Each row below has a hidden score, from 0 to 30, with 15 about the middle. What is it? The score is a weighted sum of the row's numbers plus the product of two more (or one squared), each taken from its middle value.
 31  55  60 -22 -13  -1  51 -21 -23 -23 -17 -22 -24 -22 -17 -14 13
-25  13 -28  71 -10 -16 -12 -27 -34 -21 -12   3  28 -21 -15 -19 14
-13 -13 -22  59   7  -9 -16 -18 -14  43 -20 -23  74 -23 -22 -15 25
-17 -16 -13  71 -30 -15 -16 -22 -25 -11  54  65 -20 -25   6 -19 13
-21  -4 -19  72 -21 -20 -10 -23 -21  -5   2 -17 -28  68  58  28 12
 66  -7 -13 -23  -1 -16  28 -20 -16  -8 -23 -21 -25 -23  -1 -18 15
-15  -9 -17  64  -6  -3 -16 -27 -15 -12  72 -10  -5  44  31  56 8
 31  54  51 -20 -26 -15 -17  51  14 -14 -18 -21 -21 -30 -17 -14 16
-13 -18 -16 -18 -10  60 -18 -23 -15 -18 -18 -22  18  30   1 -18 23
-28 -12 -13 -20  -2  50 -32 -22  42  66 -10 -14 -10  -1  26  50 16
-22 -18 -28  -4  -4  51 -19  28  70  61 -19 -25  38 -19 -23 -16 16
-35 -19 -21 -17  -6  56 -13 -17 -21 -27  12 -23  -8  44  20  33 19
 32 -18 -27 -20 -13  -5 -14  62  60   1 -18  68 -19 -21  -4 -10 21
-19  -2 -12  67 -18 -23 -29  40  73  58 -18  28 -11 -25 -17  13 19
 -6 -15 -18 -26 -13  36 -15  54  72  38 -22 -20 -12  66  62  33 15
 66  20  -8 -18 -18 -13 -14  58  71  28 -15  -9 -23 -29 -15 -10 16
-23   4 -17 -26 -12  61  44 -18 -28  -5 -21 -23 -23 -16 -11  36 10
-21  -5 -17  10  26  -6  15 -23 -31 -19  68 -11 -19  22  30  57 4
-22 -13 -20 -19  59 -24 -32 -29 -13  19  53 -18  64 -34 -19 -13 9
-15 -23 -21  -8  51 -20  -7  -9 -18   3 -19 -17  -9  38   5   5 9
-15 -14  29  64 -13   9  78 -27 -14  -8 -18   8 -20 -30 -26 -23 15
-12   1 -31  10  43 -14  81 -23 -22  -8   0 -21  73 -27 -11 -22 17
-17 -16 -17  38  24   1 -27 -21 -17  -5  38 -17  -8  55  53  52 8
-20 -19 -20 -18  -9  58 -29  45 -11 -12 -13 -16  60 -15 -17 -24 16
-15 -19 -22 -19  55 -19  77 -27 -19   9  -5 -19 -13  62  54  43 12
-28 -10 -22 -21  55 -22 -21 -19 -29 -10  60 -20 -23   1  12  56 4
-19 -11 -23 -18 -13  60 -19 -24 -24 -14 -12 -41 -21  48  48  59 15
 64  22  -2 -10 -18 -12 -14 -26  -6 -14  72 -13 -18 -20  -9 -21 13
-19 -22 -24   7  48 -12 -15 -23 -36  21   8 -26  58 -19 -18 -17 12
-17 -17 -24  70  -7 -20  -4   7  -8   1 -18 -11  47 -21 -20 -16 19
-23 -22 -22  23  39 -16  -9 -22 -15   3  76 -20  73  -9 -18   7 9
-17 -23 -23 -18  32  -5 -21  59  47  -3 -24 -19 -21  58  32 -11 11
-18 -23 -22  -3  11  28  79 -24 -17 -20 -15 -24 -17  32  45  58 8
-22 -23 -27  35  33  -7   9 -12 -19 -23 -18 -12  72 -22 -17 -15 16
 52 -11 -22 -22 -35 -10 -14  50  74  47 -25  36 -19 -20 -23 -23 22
-15 -18 -26 -21 -26  61  54 -24 -14   3 -21 -17  -8  62  45  40 11
-22 -22 -25  15  27 -13 -16 -23 -20 -23  72 -19  71 -23  -6 -27 10
 10 -18 -14 -14 -23  50  51 -21 -23 -10 -17  74 -18 -26 -16 -20 13
-14   5  19  63 -14 -35  25 -21 -19 -18 -27  72 -13 -30  -2 -17 19
-21 -17 -21 -10 -20  42  19 -21 -29 -13 -11 -31  -2   5 -24 -16 20
-18  18  52  25 -15 -18 -15 -15 -18  18  21 -17  44 -19   8 -15 15
-26  -9 -13  71 -20   9 -10 -19 -18  12  39 -16  47 -17 -18 -14 11
 59  36   4 -23 -16   4  40 -23 -13 -14 -20  65 -18 -29 -11 -11 21
 41  51  49 -18 -22 -17 -17  12  69  63 -19 -24 -19 -25 -25 -28 17
-30   4 -18  70 -16 -17 -13 -24 -19  -6  62 -13  15  -1 -17 -22 8
-21   0 -21 -25 -26   2 -19 -12   9  57 -13 -28 -12  58  46  50 16
 60 -31 -16 -24  -8 -21   2  59  56   2 -12 -14 -16 -28 -19 -16 20
-21 -12 -26  43  25 -18 -12 -22   3 -18 -20 -19  58 -22  -4 -10 15
-25 -18 -11 -19 -16  61 -18 -25 -18  -6 -15 -13 -14  67  55   3 20
-26 -20 -23  71 -15 -12 -20 -12 -19 -18  66 -12 -21  68  52  -4 10
 48 -12 -22 -31 -15 -17  72 -21   6 -13 -13  -1  37 -22 -30 -18 20
 65  14  -5 -21 -16  -3 -23 -17  49  67 -28 -14 -17 -31 -21 -22 17
-15 -12  46  41   9 -13  -9  43 -31 -11 -32 -14 -20 -15 -29 -17 18
-26 -13  -8 -10 -19  26  -5  54  75  48 -17 -21 -23  47  52  59 14
-21 -18  -9 -21 -24  46 -21 -21 -17 -15  69 -17 -25  65  39  49 24
-10 -20 -29  68  -1 -10  77 -26 -11 -34 -20 -19 -18  64  57  47 14
 55  -7 -17 -20 -11 -19 -16  59  67  26 -15  -1  34 -21  11 -13 27
-26 -10 -12 -14 -11  62 -17  58  41   8 -15 -17 -15  65  44  11 16
 -5  58  68 -13  -5 -11 -14  34  -5 -12 -18  41 -24 -22  -2 -17 11
 59  46  30 -17 -12 -12  -6 -22 -22  23  19 -18 -27 -22  11 -24 11
-21 -16 -17 -25 -16  58 -22 -25  -9  -8 -21 -13  67 -22 -20  14 18
-23  -8 -13 -25  45 -13 -13  -7   9 -12 -14  -9 -15  67  50   7 8
-13 -13 -11  72  -7 -35 -34  55  31  -3 -17  80 -32 -21  -2 -22 19
 64  28  -2 -19 -19 -16 -16  47 -14  -5 -22 -23 -12 -24 -18 -22 15
-13 -13 -25 -21 -24  20 -18  47   9 -21 -12 -20 -11  27  41  57 15
 -9 -23  -7 -24  -5  35 -18 -10 -24 -26 -18 -23  51 -29 -27 -13 21
  8  46  69  -8  -4 -14  12  28 -23 -16 -27  64 -24 -22 -20 -18 11
-18 -24 -17  73 -21  -8 -18  56  73  30 -19 -25  66 -15 -16   5 21
 59 -13 -15  -9 -20  -8  -6 -25 -22   9  67 -19   2 -24 -34  -9 15
-17   3  46  52   1 -26  57 -17 -24 -14 -17  -9 -43 -18 -18 -16 15
-20 -19 -19 -25  -6   3  -6 -23 -21  -3  48 -22 -16  59  48  51 11
 65  14   2 -19   4  22 -12  48  78  51 -23  70 -21 -25 -21 -11 20
-26  -2 -32  68   6 -41 -21 -16 -16 -28   0 -12 -21  58  44 -12 8
 -6  49  67 -18 -15 -16  79 -24 -14 -11 -16 -17 -13 -24 -13 -23 14
-31 -22 -19 -15 -15  59 -19 -25 -22  -4  36 -15 -17  58  21 -11 28
 64 -20 -15 -22 -14 -15 -25  60  48 -11 -18 -15 -16 -23 -18 -26 20
-14 -24 -28 -22  45  13 -15 -21 -31  -9 -10 -13 -16  29  36  61 10
-13 -11 -20 -21  33  22 -15   4  65  67 -10 -24  73 -21 -18   2 15
-19  10 -15 -20 -28  54 -23  11 -27   1 -15 -19  -9  32  32  57 11
-19  34  62   1 -14   7  69 -21 -15  -8 -21 -10 -14 -34   7 -19 16
-19 -27  -4  68 -16 -13 -10 -20 -19 -12 -18 -18   6 -16 -12 -19 17
-12  -9 -18  -9  55  -4 -19  14 -23  -8 -19 -18  64  -9 -18   7 16
-20 -16 -19  30  22 -29 -21  60  59  24 -18 -17 -23  63  56  46 15
 16  54  63 -21  13 -16 -17  57  48  16 -19 -23  70 -13  -3 -27 14
 21  35  48  48   5 -11 -18 -23 -21  -7  71 -19 -18  60  47  -3 8
 48 -14 -21 -23 -13 -17  -6  37  76  66 -20 -24 -16 -24 -33 -19 17
 -4 -11 -20 -14 -20  45 -20 -26 -26  -8   0 -17 -19  66  52  15 14
-15 -20 -22 -19  47 -10  68 -28 -29 -17 -27  -3 -18 -14  -2  55 11
 -3 -19 -14   7 -18  58  35 -29 -13  10 -16 -31 -14  67  54  20 12
 17  56  60 -20 -25 -17 -17  52  18 -17 -19  -7  72 -17 -16 -15 17
-15 -22 -21 -12  47   1 -26 -21 -19 -16  69 -11  77 -24 -20 -25 10
-23 -12 -21 -19 -27  48  80 -23 -19 -12 -17 -24   0  43   6 -15 12
 -3 -15 -18  71  -5 -17 -19 -24 -19   2  48 -22  16  11   2 -20 10
-12  49  62 -17 -37 -18  25 -21 -25 -14 -19 -17 -15 -23 -24 -30 22
-11 -16 -20  71  -9   0  73 -23 -15 -15 -14 -22  69 -26 -23 -13 16
 58  -6 -21 -20 -17  -9   9 -18 -23 -16 -23  -9 -18 -24 -14 -10 16
-25 -26 -20 -12 -30  25  36 -29 -23 -21 -18 -25 -23  65  56  50 14
-19 -20 -23  38  14   0 -10 -18 -22  -8 -15 -16 -19  58  52  54 13
 -6 -15 -20 -22  -7  53 -12  35  74  57 -17 -10 -12 -13  -9  45 15
-21 -23 -18  25  49 -11 -11  24  -9 -10 -20   2 -19   2  -8  54 11
-19 -16 -29 -18  -8  40 -14  53  74  45 -16 -24 -28  50  34 -15 17
-25 -12 -21 -19  47 -15 -18 -22 -11 -17  54 -14 -20  66  54  25 5
